(in the rows, 128 means zero)
Each row of Z is roughly a mix of the hidden directions of one of a few groups.
Z, 84 rows:
[[134 129  95  90 121 128 157 107 155 155]
 [105 105  81 142 148 112 146 104 110 120]
 [162 167 115 148 112 150 132 151 143 154]
 [109 119  93 141 125 119 147 141  75 118]
 [ 99 147 169 127 146 161 131 114 118 100]
 [166 150 118 155 115 150 141 142 146 163]
 [115  97  86 136 153 133 117  93 111 119]
 [113 154 126 130 110  92 175 153 130 131]
 [161 117  85 132 108  98 124 146 139 152]
 [150 154 172 144 120 137 139 163 151 134]
 [ 88 109 157  98 129  99 116 110 112 121]
 [ 92 144 152 118 150 166 148 120 132 100]
 [150 105 113 137 107  70 131 130 138 139]
 [137 110 128 119 139 173  84 102 121 133]
 [104  96  86 131 139 134 134  89 127 112]
 [153 111 146 127 145 163  78 118 123 132]
 [166 130 107 150 102  89 133 143 146 143]
 [111 160 155 129 143 183 136 125 127 124]
 [116 125  89 135 116 135 144 137  73 116]
 [132 121 178  99 145 152 116 146 153 138]
 [145 120 135 132 141 182  89 110 132 134]
 [161 155 108 142 119 163 127 148 136 163]
 [114 142 134 126 153 182 114 124 108  99]
 [151 113 102 121 107  92  96 137 115 157]
 [151 150 146 112 139 118 124 107 179 152]
 [158 161 128 151 118 159 141 142 145 161]
 [122 119 166 167 126 134  94 136 118  97]
 [109 153 164 136 147 171 137 118 124 103]
 [142 135 179 104 153 133 122 128 160 145]
 [151 151 152  95 153 123 133 126 160 159]
 [117 123 156 166 134 128 101 153  99 102]
 [107 118  72 124 135 117 138  94 123 113]
 [ 95 123 160 121 155 169 145 107 125 117]
 [132 133 159 114 142 120 111 144 183 146]
 [137  91 149 146 153 165  98 117 121 134]
 [158 113 106 136 105  94 133 137 143 170]
 [160 169 124 153 113 147 140 149 148 149]
 [115 137 130 131 116  77 170 151 130 122]
 [156 141 174 129 125 156 101 150 135 143]
 [107 139 118 123 115  79 168 146 115 130]
 [121 131  91 157 102 138 119 136  87 104]
 [104 136 157 127 154 179 134 112 119 112]
 [147 158 174 126 110 144 127 159 145 141]
 [112 132  94 156 115 124 115 164  93 111]
 [102 109  81 133 134 112 152  99 130 108]
 [ 97 115  76 130 135 129 147  96 115 124]
 [ 97  91 134 109 139  95 129 110 120  96]
 [144 143 104  89 133 123 158 106 146 160]
 [145 140 109  92 132 124 162  94 141 156]
 [156 141 176 114 120 127  99 158 123 141]
 [104 156 135 122 149 177 138 132 128  96]
 [105 116 107 156 119 127 122 159  83 106]
 [147 101 107 127 108  73 115 131 126 144]
 [112 117 100 142 108 149 126 148  80 105]
 [150 135 166 111 141 129 127  96 169 142]
 [146 146  98  92 127 126 158 102 141 156]
 [137 129 146 102 146 109 142 109 176 155]
 [116 119  87 148 101 139 135 121  87 105]
 [151 141 146 107 136 122 132  96 176 150]
 [148 100 143 116 142 147  74 112 121 125]
 [112 151 113 122 110  84 170 143 130 124]
 [114 128  94 146 115 135 127 152  77 111]
 [142 110 139 123 143 167  80 114 112 141]
 [121 136 121 164 122 131 107 155  82 104]
 [104 105  83 138 106 129 146 129  95 112]
 [122 155 126 138 121  86 170 158 123 132]
 [168 159 112 155 121 160 128 147 136 146]
 [152 164 113 143 128 176 131 147 136 144]
 [102  98  89 134 142  99 146 106 111 116]
 [162 101  95 144 116 102 145 134 148 153]
 [ 93 106 150 110 134  93 126 111 118  94]
 [138 153 175 130 108 131 144 164 146 139]
 [152 109 139 137 144 168  87 109 145 117]
 [135 130 107  81 129 130 155 119 158 159]
 [144 147 154 113 152 104 126 124 172 156]
 [137 136 104  88 133 118 158 113 154 162]
 [152 129 182 130 128 115 112 165 124 138]
 [162 119 108 140 103  87 131 138 143 159]
 [152 119 146 138 143 176  89 119 140 129]
 [ 90 149 151 105 145 168 118 124 112 113]
 [148 113 138 122 141 168  78 111 125 131]
 [101 151 138 110 145 186 129 128 122 133]
 [105 144 116 123 110  87 175 142 126 126]
 [118 122 153 167 125 136  95 151 105  97]]
One row of each group comes first, with its name. Which group is each row after those in?
[163 152 102 146 122 160 135 149 142 156]  V
[119 126 154 166 128 131  92 157 111 101]  N
[103 115  79 143 140 116 157 103 126 113]  G

[112 130 134 132 122  76 166 154 116 130]  G
[167  97 104 154 120  89 126 125 131 128]  V
[153 158 107  98 135 119 150 104 147 159]  N
[124 125 104 138 103 161 123 138  81 103]  N
[152 144 171 115 145 128 118 110 168 143]  N
[153 147 142 104 129 134 121 109 180 149]  N
[103 133 130 117 153 184 153 124 138 124]  V
[111 119  80 135 100 144 129 148  97 113]  N
[ 94 150 123 107 149 174 141 135 133 104]  V
